(in the rows, 128 means zero)
The rows of R fall into a few groups, and each row is roughly a mix of its group's hidden directions; some rows fit no group.
R, 139 rows:
[[179 107 144 112 159 150 163  67 121 120]
 [ 78 147 108 171 110 138 175  80 117 137]
 [191 151 133  63  96 143 124 117 127 127]
 [151 130  83  78 174 168 143 147 127 102]
 [154 133 133 150 107 183 101 150 131 193]
 [ 80 126 104 156 156 163 155 101  93 170]
 [155 113  99 202 167 120 111 132  97 123]
 [145  87  96 180 141 142  89  97  97 154]
 [120 105  90 119  96 145 162 108 102  61]
 [ 88 161  94 146 108  84 121 183 115 107]
 [161 124 179 133 124  88 181 161 153 114]
 [163 147 122 126  84 189 105 137 166 156]
 [177 183  97 125 105 110 120 146  84 104]
 [ 96 104 115 162 207 122 145 117 129 106]
 [129 147 152 106 124 128 179 160  72 173]
 [108 160  97  88 113 104 160 119 104  68]
 [139 158 105 142 113 164  49 138 109 114]
 [152 149 200 100  91 128 156 146 105 142]
 [162  73 143  96 101 139 165 106  86 112]
 [154 128  61 137  79 114 114 109 162 103]
 [142  93 176 160 112 157  97 159 174 110]
 [117 159 123 121  84  78 147  86 125  79]
 [143  74 139 108  88 176  85 112 112 113]
 [131 136  76  85 174 177 157 128 135 117]
 [ 79  90  98  86 151 166 127 129 135  88]
 [122 120 124 125 172  80 162 161 182 102]
 [ 83 165 107 155 133 197 136 104 125 117]
 [193 106 130 132 124 140  95 170 174 143]
 [159  54 114 141 136 128 136 178 101 138]
 [155  70 131  97 125 172 161 121  88 146]
 [175 184 138 140  92  92 111 155 116 159]
 [145 115 164 183 130 162 162 114  99 172]
 [126 141 168  96 119  72 180 142  99 110]
 [192 107 109 147 132 169  80 154 114 119]
 [ 69 126 118 108 162 122  96  83  99  96]
 [155 129 154 115 163 140 121 154 110 206]
 [119 132  71 123 185 113 140 108 154  81]
 [173 123 122  88 154 146 169  83  89 117]
 [126 110 129 135 195 130 157  71 124  94]
 [167 124 171  99 159  79 162 134 102 102]
 [ 89 102 138 144 150 136  92  92  94 185]
 [119  97  52 161 156  94 131 129 115 132]
 [ 71  60 131 133 126 157 148 129 160 129]
 [125 157 184 153 119 177  95 102 112  95]
 [172 110  90  93 115 147 178 141  94  99]
 [115 150 122 101  60 149 166  91 100 139]
 [ 97 154 138 126 112  95 204 116 100 109]
 [134 103 146 119 104  91 177 146 193 115]
 [147 167 112  86  91 140 123 145 139  62]
 [134 104 118  93 137 166  80 152  96  75]
 [174  97 154 159 131  73 167 147 125 104]
 [ 88  73 115  91 101 163 167 117 124 109]
 [134  73 122 165 160 103 104 103 179 116]
 [119 109  87 172 129 171 101 101 132 181]
 [148 105 114  98 172 194 139 158 120 155]
 [119 148 135  57 130 120  90 143  75 120]
 [147 158 188 115  97 116 151 137 157  78]
 [130 133 130 127 149 110 218 154 127 103]
 [100 124 126 141 121 156  54  88 118 162]
 [ 96 126  73 117  95 126 137 177 105  84]
 [102 118 104 204 147 119 143 115  87 105]
 [127 119  91 190 107 108 159 138 102  80]
 [ 89 104 148  96 141  97 161 159 183 150]
 [187 130 139 166 122 150 107 116 136 191]
 [ 96 107 104 100 130 181 123 192 114 113]
 [101  77 105  76 125 155 165 164 139 123]
 [146 149 151 182  88 173 132 129 163 161]
 [192 116 155  95 110 145  87 109 131 165]
 [124 165 162 153  71 126 120 103 167  88]
 [132 122 123  85 136  72 127 128 136  58]
 [106 115  92 106  64 127 158 170 111 103]
 [138 121 171 187 145 164 152 141 171 150]
 [125 137 112 142 172 161  65 106  83 135]
 [169 125 168  91 124  98  93 161 155  89]
 [156  82 114 115 133  64 164 140 132 164]
 [ 80 136 153 130 165 141 101  86  84 162]
 [174  81 113  98 128 147 115 146 125  66]
 [145 150 156 103 187 121 148 161 104 177]
 [ 71 135 159 169 152 136 145  84 145  97]
 [163 115 114 203 159 108 149 158 118 144]
 [ 76 124 116 121 156  80 162 178 151 127]
 [158 168 136 149  95 134  65 157 125 163]
 [146  88 176 142  66  99 127 110 102 114]
 [114 111 182 141 147  84 141  76  97 152]
 [ 92  66 151 115 152 116 129 114  76 154]
 [114 167 195 154  91  98 135 127 158 125]
 [112 129  70 154 144 180 157 124 107 168]
 [ 94  87  66 105 145 154 101 144 100 142]
 [158 116 162 144 134 157  79 139 171 178]
 [ 93 159 142 146  78  93  87 144 169 117]
 [165  85 134 150 136 121  69 130 180 139]
 [127 151 124 176 144 171 100 109 120 191]
 [165  93 123  88 163 141 167 119 168  92]
 [121  75  52 164 127 120 121 120 120 136]
 [124 145  82 133 154 119  66 166 105 162]
 [138 116 105  53 129 158 107 172 129 147]
 [162 124  99  76 166 177 122 143  92 136]
 [107 138 162 112 161 112 177 193 117 120]
 [ 75 130  80 111 133 107 137  82  84 112]
 [142  61 151 157  78 113 101 115 104 123]
 [162 151 154 103 158 138  99 200 122 140]
 [154 119 201 123  91 151 127 161 116 156]
 [ 98 191  91 123 182 111 141 126 142 146]
 [172 122 137  84 121  74 154 171 127 103]
 [104 146 156 158 119  97 155  62  92 136]
 [153 138 155 163  59 101 136 147 139 166]
 [132 148 115 146 117  84  83  77  98  87]
 [134 186 134 118 111  88 132  80 165  95]
 [205 151 101 111 142 106 111 132  86 128]
 [170 162 152 162 111 161 133 140 160 183]
 [156 157 120  62 138 126 174 127 107  89]
 [133 128 103 190 180  91 147 149 105 115]
 [121 110 131 143 175 190  82 137 130 165]
 [126  94 142 168  67 121  89 117 151  93]
 [142 152  90 110 189 100 133 182 118 132]
 [109 122 140 188 159 186 127 115 165 138]
 [ 75 141  86 135 103 117 127  67  96 125]
 [166 125 136  98 174 106 109 177  83 148]
 [133 132 172 127  47 155 118 139 114 150]
 [130 187 184 138  95 154 143 122 164 114]
 [121 134 109  97 123 119 100 195 182 107]
 [184 117 101 104  83 163 117 166 139 103]
 [127 135 119 143 146 183  60 100  95 133]
 [132 126 101 187 148 163  69 154 114 123]
 [104 133  96 120 152 176 146 122 110 198]
 [197 151 120  86 106 146 102 129 148  94]
 [117 146 128 113 129 145 147 128  81 209]
 [ 86 100 125  74 115 148 124 179 155 157]
 [121  63 129 127  87 153 154 176 129 104]
 [117 131 134 142  66  74 132  82 109 103]
 [148 106 171 130 143  84 129 138  74 176]
 [177 108 162 111 133 106 150 181 118 173]
 [146 169 145 186 100 174 135 147 160 114]
 [161 168 152 148  88 120 165 142 182 111]
 [101 207 132 119 112  86 142 117 113 150]
 [140  98 184 144 157 170 134 160 149 170]
 [103 156 197 118 144 175 105 121  98 130]
 [159 123 185 160  99 129 153 111 146 181]
 [116 182 110 143  98 102  86 118 116  74]]
Each list below has one row that fits no group; the rest each fit one group, if only roughly. Name that row.
  * q229: [ 92  98  97 169 178 147 153 114 110  90]
  * q20: [134 169  58  99 128 123  95 149 108 102]
  * q500: [172 140  84  71 107 107 155 109 138  99]
  * q563: [114 119  85 115 115 109 156  66  77 140]
  * q53: [112  79  94 150 181 122 153  81 139 126]
  * q627: [ 81 141 109 180 103 167 160 145 158 145]
  * q840: [ 97 108 135 200 144 141  96  92 145 103]
  * q943: [ 82 161  85 136 128 137 127  94 162 180]
  * q619: [ 70 121 151 147 166 160  81  92 129 126]
  * q983: [ 70 143 124 187 147 117  89 104 128 105]
  * q559: [ 89 130 145 152 179 151 190 123 132 101]
  * q172: [148 147 122 188 116 118 105 100 119  64]
  * q237: [182  77 117 134 135 124  87 129  86  97]
  * q659: [111 128  99 159 127 138 154  96  52 105]
  * q776: [145 140 153 112  67 116 116 172 162 171]
  q500
  * q85: [ 73 114 154 116  97 119 193 137 155 136]
  * q901: [ 52 110 148 101 164 113 152  99 129 131]
  * q686: [144  58 177 158 143  98 123 134 108 137]
  * q815: [ 91 106 150 149  97 157  86 145 152 182]
  * q699: [155 134 143  74 140 114 188 106  97 159]
  * q334: [ 65 109 150  76 130 150 107 112  96 107]
  * q123: [124 131  51 104  98 125  96 101 106 149]
  * q292: [146  83 147  98  55 143 139 124 157 125]
  * q233: [119  75 118 159 169 153 157 100 175 122]
  * q856: [ 82 124 131 174 147 122  89 124 180  92]
  * q57: [141 117 106  87 133 124 113 153  65 181]
  * q86: [112  62 122  94 182 111 157 127 111 119]
  * q189: [149 142 124  88 157  75 167 110 101  87]
  * q345: [155 155 119  52 132 151  89 139 134 104]
  * q766: [147 129  93 152 193 114  86 147  92 113]
  q86
  * q196: [158 121 164  92 146 133 180 126 146  71]
  * q791: [107  59 117 136 125 156 188 124 115 141]
  * q553: [159  94 166 102 136 192 163 148 143 129]
  * q244: [134 154 127 103  43 127 119 123  92 117]
  * q163: [113 144  69 138 109 123 113 190 167 117]
  * q242: [168 134 121  72  76 118 173 130 108 137]
  * q306: [150  85 206 144  99 144 144 134 134 139]
  * q951: [112 130  87 166 161  86  81 130 156  97]
  * q498: [207 164 118 115 155 134 102 153 146 127]
  * q413: [101 149  92  91 178  84 154 141 123 161]
  * q297: [134 162 109 181 112  79 132 151 131  77]
  * q490: [ 85 114 137  98 102 165 138 102  75 166]
  * q876: [175 155 172  86 121 147 111 112 130 179]
  * q881: [135 183 148 123  89 104  74 154 143 154]
  * q727: [ 53 127 166 125 164 107 116 103 152 134]
  q163
  * q916: [104 120 161 142 167 103 175 129 155  72]
  * q741: [101 142  74 170 135 182 116 160 127 107]
  * q550: [100 172 109 117 130 147 182 123 131  67]
  * q865: [164 179 135 123  90 181 134 171 136 138]
  * q664: [152 107 131  97  55 169 129 130 114  96]
  * q404: [ 91 133 153 152 173  93 122 110 190 127]
  * q76: [136 157 131 161  74 148 104 117 187 101]
  * q446: [205 119  90 100 129 135  90 134 141 139]
  * q173: [169 135  92 120  78 123 158 183 104 124]
  * q869: [ 89 127  61 154 142 124 116  86 130 164]
  * q560: [155 185 160 143 136  95 121 114 186 140]
  * q456: [118  88 170 152 123 154 101 108  84  80]
  * q920: [139 170 126  80 150 160  65 119 113 111]
  * q677: [128 137 124 143 102 148 109  70 153 195]
  q560
  * q225: [145 117 183 130 187 149 142 160 159 152]
  * q87: [128  73 131  60 143 127 125 155  97 153]
  * q569: [153 175 153 115  90 135 182 173 119 125]
  * q324: [130 111 157 114 136 110 112  69 114 195]
  * q906: [130  80 190 161 136 124 133 130 119 181]
  * q332: [ 95 156  77 165 139  82  85 116 140 130]
  * q301: [107 180 121 120 115 123 145 144 154  54]
  * q116: [134  72 178 137 115 119 162 118 113 180]
  * q366: [ 87 130 101 106 104 197  89 124 135 107]
  * q200: [107 138 132 161  72 118 180 151 117  83]
  * q386: [154  74 189 146 165 107 153 123 135 121]
  * q926: [137 150  90 111 187 131  90 165 153  97]
  q200
  * q436: [106  89 197 126  75 124 120 137 130 108]
  * q556: [164 125 165 101  79 165 112 179 113 127]
  * q717: [127 147 110  84  96 137  72 169 159 102]
  * q590: [122 106 150  74  80 130 166  79 128 133]
  * q654: [118  93 135 138 133 106 185  62 132 103]
  * q603: [107 145  98 145  73 126  83  73 138 120]
  * q985: [ 97  88 137 137 204 138  94 113 137 119]
  * q638: [154 105 143  88 186 141 124 148 182 143]
  * q752: [ 80 164  91 143 131 177 153 166 144 143]
  * q198: [176 106 165  82 129 164 168 133 130  95]
  q436
  * q250: [171  81 118 162  81 150 171 146 120 135]
  * q616: [111 116 139  88 144 192 113  95 132  80]
  * q71: [149 126 120  49  81 127 160 136 123 121]
  * q210: [ 98 141 157 129 141 117 114 102 162  51]
  * q136: [208 117 122 166 145  87 124 131 127 140]
  * q981: [ 92 136  91 150 132 134 132  85 158  64]
  * q564: [151  89 146  52  96 138 101 120 124 129]
  * q696: [120 139 174 154 167  86 119 102 181 147]
  * q61: [149 166 159 176 150  99  98  94 168 127]
  * q687: [131 145  81 165 133 160 134 170 152 182]
  * q207: [115 100 121 111 180 154  57 125 115 145]
  * q744: [153 109 167 171 164 120 133 119 191 146]
  * q646: [170 143 128 106  67  96 172 159 126 133]
  * q811: [156 113 191 132 121 136 113  97 187 149]
  * q621: [124 102  74 138 110  78 107  87  91 120]
  q616
  * q199: [ 94  86  92 166 100 162 128 123  97  88]
  * q223: [164 143 117  89  87 111 151 161  83 166]
  * q973: [173 129 105 179 154 117 107 141 150  72]
  * q514: [125 135 128 202 137  98 129 176 130 164]
  * q836: [133 116 120  54  90 129 181 136 119 137]
  * q519: [ 79 174 154 117 115 137 173  81 144 116]
  * q377: [104 183  82 134  96 130  78 145 145 111]
  * q314: [115 124 117  91 135 127  89 138  68 184]
  * q756: [148  65 136 125 178 105 163 104  99 134]
  * q245: [103 151 169 118 196 103 125 125  94 155]
  q519
  * q872: [ 92 168 153 173 135  95 103  90 103 156]
  * q32: [154  70 153 138 150  76 138 135 148 168]
  * q698: [157 145 104  96  92  93 186 158 101 129]
  * q363: [110 164 126 183 153 123  67 106 104 115]
  * q890: [103  78 147 100 107 159 165 136 140 182]
  * q808: [124 126 174 169 158 165 135 133 181  95]
  * q795: [ 96 141 124 143 148 139  94  57 172 124]
  * q215: [ 97 126 161 160 105 116 104  68 154  88]
  * q70: [144  79 177 108  69 154 128 113 135 142]
  * q575: [108  84 127 177 157  98 156 131 175 103]
  * q451: [107 165 133  95 114 156 152 190 151  93]
  * q833: [125 180  96 133 158 109  81  94 118  88]
  * q748: [146 120 140  97 190 171 178 142 136 141]
  q795
